One turning vector, and how many steps it has turned:
The counts run from 0 to 142.
[-17.1 -21.9  43.6  17.2  18.1   9.4  -7.2 -22.2   7.3  18.2  42.4 -17.5
  -3.6 -23.2  12.3  12.8  20.0   7.4   4.6  -8.0 -17.6  12.6  24.8 -21.3
   2.9 -12.1  -0.2  26.3 -10.0 -13.8  28.2  22.5 -35.9  14.9 -23.2   4.1
 -12.0  24.1   2.9   7.4  18.7  49.5   9.1 -12.2  -6.9 -17.6  -7.9 -32.8
 -36.4] -> 60
[ -5.7 -31.5   6.7  48.4  10.0  14.1 -14.8   3.4   5.3  11.7   2.6 -24.6
  12.4 -40.3   1.9  -8.6 -13.4  -3.8  20.4 -11.2  23.6   6.7 -12.7  20.0
  -7.5   2.0  -5.1  12.8  -6.9 -16.4  43.3  10.8 -18.9   8.4 -35.3 -39.0
 -14.4  23.1  28.7   9.4  28.7  -0.6  21.2 -15.6   7.5  -6.3 -34.3 -19.5
  -9.9] -> 5
[ 23.7   4.0  13.6  -3.3  -3.6  19.7  -5.1   6.7   8.7  13.4  18.7  16.7
   4.6 -45.4 -11.9   5.1 -29.0 -19.5   2.5 -41.6  -3.1 -15.7  -3.4   4.5
 -10.2   0.5 -13.4   7.9   0.0 -24.6  52.2 -40.3 -19.1  21.9 -38.8  10.3
   9.5  35.5  23.3  24.6   6.1  23.0  26.4  11.7   1.4  14.4  -0.9  14.9
  17.2] -> 3
[-33.3  -8.2  47.3  17.1  -1.0   8.2 -17.5 -27.1  13.3  29.5  21.8  10.9
  28.1 -28.1  -5.2 -24.3  22.1   0.8   2.7  -6.2   2.9 -15.1  29.9 -15.7
  -8.9 -15.0  15.9  -7.8   6.0  -3.2  34.4  -6.5 -33.8  12.4 -31.1  23.2
 -22.5  23.8  29.3   7.6  10.7  37.0  -1.9  11.6  15.2 -28.5   5.3  -4.3
  -0.2] -> 20
[-13.5 -37.9  27.1  52.4  12.9  31.5   7.5  21.5   5.0  19.5 -12.9  30.2
   9.1 -14.8  24.0   2.1  -4.0 -16.4  13.6 -18.0  20.9 -20.1   3.7   2.1
  -0.4  -3.4  21.0  14.7  -8.4   1.1  14.9   7.7 -59.2  10.7  -2.9 -32.2
 -38.8  -0.6  23.9  -5.3   6.6  20.1  23.6  -7.4  -2.2  -9.0 -23.4  -2.5
 -10.2] -> 114
[  4.5 -17.2  42.5   0.7  16.7  43.4  -1.0   6.1  11.0   5.9   8.4  -1.7
 -21.2 -28.2 -16.2  -0.5  -4.3 -41.6 -25.6 -24.2 -14.5 -27.7   9.7 -11.5
  -0.7   0.1  16.7   2.5  10.0  -8.5  23.2 -62.7 -14.5 -11.3 -25.6  16.3
   0.4  30.5  27.8   2.6   9.3  25.6   7.4  25.5  16.4   2.1   7.1  10.0
  10.0] -> 29
[-26.7 -15.3  36.9  52.9  22.6   2.5   7.2  27.1  10.4 -28.8  14.1  -1.8
   8.4 -42.3   6.6   7.2  29.4   5.5 -16.6 -17.7  42.3 -22.2  21.9  -0.6
  16.0  17.6  35.1 -11.1   0.6 -16.2  25.9 -15.3  -1.1  -2.7  -1.5  -2.2
 -30.2  27.6  17.5  -3.1  32.1  16.2  13.6   1.3  11.6 -18.2   1.6  -9.7
 -15.4] -> 71
[ -0.1   1.5  32.3  17.5   4.1  -9.9   9.4  11.0  -4.9 -10.2  27.0  23.9
  20.2 -40.5   7.9  22.2  12.4  13.6  -7.6 -24.8  12.3  -9.5  25.3  -9.0
  11.6   5.7  -0.7  11.4  -5.6 -26.9  47.4 -11.4 -17.4  21.0 -27.5  25.2
  -7.7  41.1 -12.3  21.9  28.4  39.2  19.7 -17.8 -11.7   6.2   6.7 -21.6
 -17.5] -> 98
[ -0.7   8.5  25.0  39.5  19.1  -2.9  -6.7  15.2   8.9   1.9  13.2 -17.8
  37.7 -21.1 -14.6  -2.8   1.5 -19.5 -15.2 -20.6  37.3 -14.8   1.4  -4.2
  14.4  15.5   0.7 -16.0  -5.6 -41.9  34.9 -16.2  -3.2   3.9 -17.2  -6.5
  -8.8  43.3  11.8  11.0  50.4  -7.3   2.0  -1.2   2.1 -15.1 -30.9 -16.2
 -22.5] -> 45
[-17.4 -16.4  22.6  38.3  25.3  17.4 -16.9  19.2  11.8  -7.0  -2.6 -17.0
   2.6 -54.1  -1.7  21.3 -10.8  -2.0   2.9 -15.0  38.3   1.3  -9.0  25.4
   0.5   9.1  24.2  10.0  16.2 -26.6  33.1 -35.3  13.8 -15.1 -29.7 -32.3
  -6.2  18.0  26.4   8.3  27.8 -13.9  12.0 -14.1  26.9  -1.8  -7.0 -11.4
  -4.5] -> 131
[  2.2 -18.0  22.2  26.2  20.8  29.8 -11.2   4.9  15.3  39.2  20.6   5.6
  -4.0  -9.1  19.7  46.6 -14.8  10.5   5.1 -22.0   8.1  15.3  -7.2  -4.5
   1.3  -2.2  -2.3  31.9  -9.9 -22.3  21.6  14.9 -34.8   2.4 -18.6 -38.5
 -34.3   0.6   6.0   9.3  17.6  15.6  20.6 -32.5   1.9   0.9 -25.3 -24.6
 -38.7] -> 87
[ -2.5 -21.1  17.1  56.9  20.4   7.9  13.0  12.2   0.6 -19.5  -3.7 -27.0
 -13.4 -46.2 -12.6  -3.7  -8.2 -34.2  17.7 -19.7  11.0 -24.9   1.2  18.1
  -3.9  15.5   8.8  10.6   3.5 -20.5  33.2  -3.7 -13.9  -4.1  -9.6 -29.6
  19.1  37.9  34.3   1.0  38.2  -3.3  20.9  11.9  -4.1  -8.2 -15.4  -5.3
   4.7] -> 105
[-29.7  16.1  33.6  22.0  15.6   0.8  -2.5  26.5  30.9  11.1   5.4  46.1
  17.7 -15.1  11.2  53.5 -16.8   5.9 -11.1 -29.3  23.8 -21.9   7.1   1.9
  15.2  18.1  23.2   2.0  18.2 -34.4  30.1 -26.7 -13.2  -3.3   9.6 -17.1
 -29.1   2.0  15.0   3.3  32.2   1.4  17.9  -1.5  13.9  -2.2   7.6  16.0
 -11.8] -> 36
[-23.9   1.3  26.6  51.0  10.5 -17.8   8.5  23.7   7.6 -18.8  17.4  21.1
  22.4 -43.4  11.4  28.3   3.8  19.6  16.6 -28.4  33.1 -14.8  15.4  11.8
   3.5  21.1  11.9  10.9   3.9 -31.7  39.3  15.3 -18.6  17.7  -6.6 -11.4
 -20.0  24.8  10.6  14.8  41.3  15.3  20.9 -19.0  -6.5  -9.7   0.5 -14.2
 -12.1] -> 10
[ 16.2 -18.9  11.8  30.9  37.4  42.8   4.3  29.3  16.4   6.2  17.9  -7.4
 -33.1 -23.3  20.7  44.7 -16.8  -9.5  -9.0 -34.2  10.0   9.3 -12.9  -3.3
   4.3   7.2   6.4  17.0 -20.5 -16.9  24.0  -7.7 -25.0  -7.9  -2.8 -37.9
 -26.3   5.9   8.8  -0.4  21.0  14.5  32.3 -12.4  -0.5   4.6 -28.2  -8.9
 -33.7] -> 126
[-18.2   4.5  34.5  18.2  -0.1   9.1 -14.1 -28.1  15.5  24.6  34.3  -9.2
  17.6 -33.5 -10.1 -28.8   8.4 -10.4   6.5 -12.5  -2.6 -11.0  20.2 -21.0
  -9.9 -10.1   1.2  -5.1 -10.1  -3.8  43.0  -0.7 -41.7  23.5 -27.9  14.7
  -9.9  37.8  38.6   2.7  19.5  34.9   2.4  22.3   5.1 -30.7  -6.7  -0.8
   1.7] -> 107
[-17.3  -2.8  30.9  25.0  -2.4  -8.3  -2.0  -9.1   0.7   5.6  39.9   9.0
  29.2 -38.4   4.5 -11.8  22.3  11.2   3.4 -16.0  16.7  -2.6  30.0 -14.6
  -0.4  -5.7   3.0  -1.6 -13.7 -11.7  42.6  12.3 -35.9  30.9 -26.4  20.4
 -24.6  36.2  10.5   9.4  18.7  38.6   3.7   1.6  -7.1 -19.3  -3.4 -16.8
 -13.2] -> 59
[ 17.7 -12.1  28.5   9.5  14.1  19.4  11.8  -6.7  -3.4  20.0  35.0  -3.3
  -8.8  -3.5   4.9  12.9  -1.0 -31.0  -1.7 -21.3 -25.7  -8.6  16.3 -30.4
   1.8 -10.1 -16.9  30.3 -13.8 -19.3  34.5  13.6 -49.2  21.1 -16.5  10.4
  -3.1  37.3  -2.8   6.2  30.0  46.2  17.6  -2.4 -31.7  -0.6 -14.4 -26.9
 -26.3] -> 12
[-19.9 -25.0  39.5   4.4  27.9  32.4 -35.6 -17.1  15.8  20.7  23.0 -33.4
 -14.7 -37.7  -5.9  17.4   7.6   4.9 -12.7   0.2  -2.9  17.0   0.2  -5.1
  -0.6  -3.0  12.9  15.7   9.5 -16.1  24.3 -32.0   6.9 -20.7 -44.5 -13.7
  -7.0  19.8  28.6   2.6  12.8  17.4  -3.3 -15.9  34.4 -11.2   1.0 -21.7
 -21.3] -> 82
[ -6.7  -8.5  46.5  18.4  20.0  25.8 -18.4  -3.2   5.3  24.0  24.4 -10.8
  24.7 -17.3   1.4  -8.6  31.6  -3.4 -32.5  -1.5  22.0   2.6  19.2 -26.5
  14.5 -11.8  14.4  -8.6 -10.5 -15.3  24.4 -28.1 -20.7  -3.5 -41.1  14.5
 -29.9  28.4  14.2  -3.8  14.0  24.9  -8.3  -5.8  18.4 -23.8 -18.1 -28.1
 -34.9] -> 33
[ -8.3 -24.1  17.6  29.5  21.2  48.4  -4.0  -0.2  16.8  31.9  15.6  10.0
 -25.2 -24.2  23.3  16.7 -11.0   0.3  16.7 -24.7  -7.2   5.7  -1.8  -8.5
 -16.0  -5.6   6.9  20.1 -18.6   6.9  19.9   9.7 -58.1  10.7  -7.6 -32.0
 -32.1  -6.9  23.4  -5.6  -2.0  36.5  20.8   4.2   0.6  -9.2 -16.9   2.0
 -11.8] -> 26
[ -8.6 -15.5  22.7  54.0  25.6  13.8   3.4  -3.0  12.9  -4.4  10.3 -40.1
  -6.6 -27.8 -15.5 -13.7  -5.6 -33.5  15.7 -21.0   8.0 -22.1  -4.6   4.0
  -9.3  15.4  12.2  -2.5 -11.8 -13.4  30.6  12.7 -17.9  -1.1   5.0 -29.6
   7.8  33.9  39.7  -6.0  44.3  -0.2  17.7  19.9  -3.0 -21.6 -31.4  -0.9
   1.3] -> 18
[-38.1 -18.7  51.7  12.2  21.1  18.8 -13.8 -31.3  15.5  17.0  30.2  -1.3
 -16.8 -42.6   2.1  12.9  20.1  15.4   2.9  -8.9 -18.7   7.7  24.6 -15.0
  -4.7  -4.0  19.1  20.1   9.8  -1.7  29.4   1.0 -19.8   2.4 -28.0   6.9
 -14.6  17.6  23.5   1.9  12.1  47.4   0.7  -4.6  16.1 -21.2  25.5 -15.7
  -9.4] -> 21
[ -6.9 -42.5  29.5  33.2  -6.2  14.6 -10.6  -5.3 -11.3  15.6 -19.8  18.9
  37.0 -30.2   3.5 -21.5 -11.1 -19.6  10.8  -5.1  15.9 -24.6  10.7  16.1
  -1.9 -15.4   5.0  18.2  12.6  -5.8  37.9 -19.9 -39.2  10.4 -58.9  -9.7
 -13.0  28.9  25.4  11.4  10.5   6.3  10.4 -17.8   6.8  -9.3 -20.2 -17.5
   7.5] -> 54
[ -3.8 -33.6  31.2   3.8   2.0  26.1  -2.2 -11.8  -8.0   7.7   5.8  22.9
 -16.9 -51.9   3.4   3.7 -15.0 -10.3  10.3 -15.8 -28.6  -9.5  14.7   2.6
 -16.5 -13.4   3.7  35.5  11.0  -5.6  39.1 -23.8 -33.3  10.6 -52.6   4.7
   5.8  23.9  16.6  17.8  -4.6  40.3  21.8  -8.2   4.1   9.7  14.4  -4.3
  10.8] -> 103
[ -3.5   7.7  40.6   7.2  26.8  29.3  -4.3 -11.5  26.8  30.0  46.3 -10.1
 -13.9  -2.0   5.4  18.0  11.0 -15.3 -15.0 -25.2 -17.2  -3.6  18.3 -41.4
   1.5   3.1   2.3   2.9 -21.1 -14.6  23.2   1.6 -35.4   5.8   5.8   7.3
 -22.7  21.7  12.2  -4.1  25.6  41.3   8.6  19.8   1.3 -21.0 -10.6  -5.3
 -36.1] -> 73
[-14.8  20.4  39.3  26.1  20.4  -5.6  -2.8  21.2  29.2  -2.5  18.1  10.4
  30.3 -18.2  -5.3  30.3   0.4  -9.6 -22.8 -28.1  28.9 -24.7   8.4  -0.7
  18.5  25.1  17.4 -10.9  16.1 -43.8  28.1 -32.7   4.2  -7.2   1.3  -5.4
  -7.8  30.9  16.9   4.2  49.9  -8.1   6.7  10.8  11.3  -4.1  -2.0   0.1
 -18.4] -> 84
[-23.2  -5.0  35.8  44.7   7.5   3.0  -6.2  -9.5  13.0  13.5   7.5  -0.3
  35.7  -9.6 -11.2 -34.2   1.8 -26.7   9.0 -10.7  22.7 -33.8  14.3  -6.6
  -3.1   2.9  16.5 -14.9   4.9  -9.7  30.1   3.8 -43.5  10.4  -2.8  -7.9
 -17.3  27.6  42.2  -6.4  34.0   1.7   2.8  28.3   3.6 -34.5 -18.6   3.0
   4.8] -> 19
[-14.3 -10.3  38.9  12.7  16.9  11.8 -11.2 -27.5   8.1   0.8  23.7 -38.4
 -29.2 -41.6 -24.7  18.3  -5.2 -21.7  11.6 -10.3 -22.6  -8.1   6.6   5.6
 -11.4   8.4   2.6  26.1  13.7 -24.0  40.7 -15.8  -1.1 -12.5 -32.8  -7.6
  36.5  42.3  29.5  10.2  34.4  16.2   8.9   7.9   7.0  -6.0   8.0 -14.1
   3.5] -> 56
[-35.0 -16.4  42.7  23.7  16.2  13.4 -21.9 -37.4  22.1  24.9  34.1 -17.8
  -4.7 -37.2  -0.9  -4.5  11.6  18.1  23.3  -1.1 -17.6   6.2  17.7 -11.0
 -13.6 -11.8   9.2  17.6   3.3  -1.2  36.0  15.1 -32.4   7.8 -26.9  -5.0
 -12.6  13.8  38.1   6.1  16.4  34.7  -1.2   0.3  19.4 -28.1   4.0 -15.0
  -9.2] -> 108
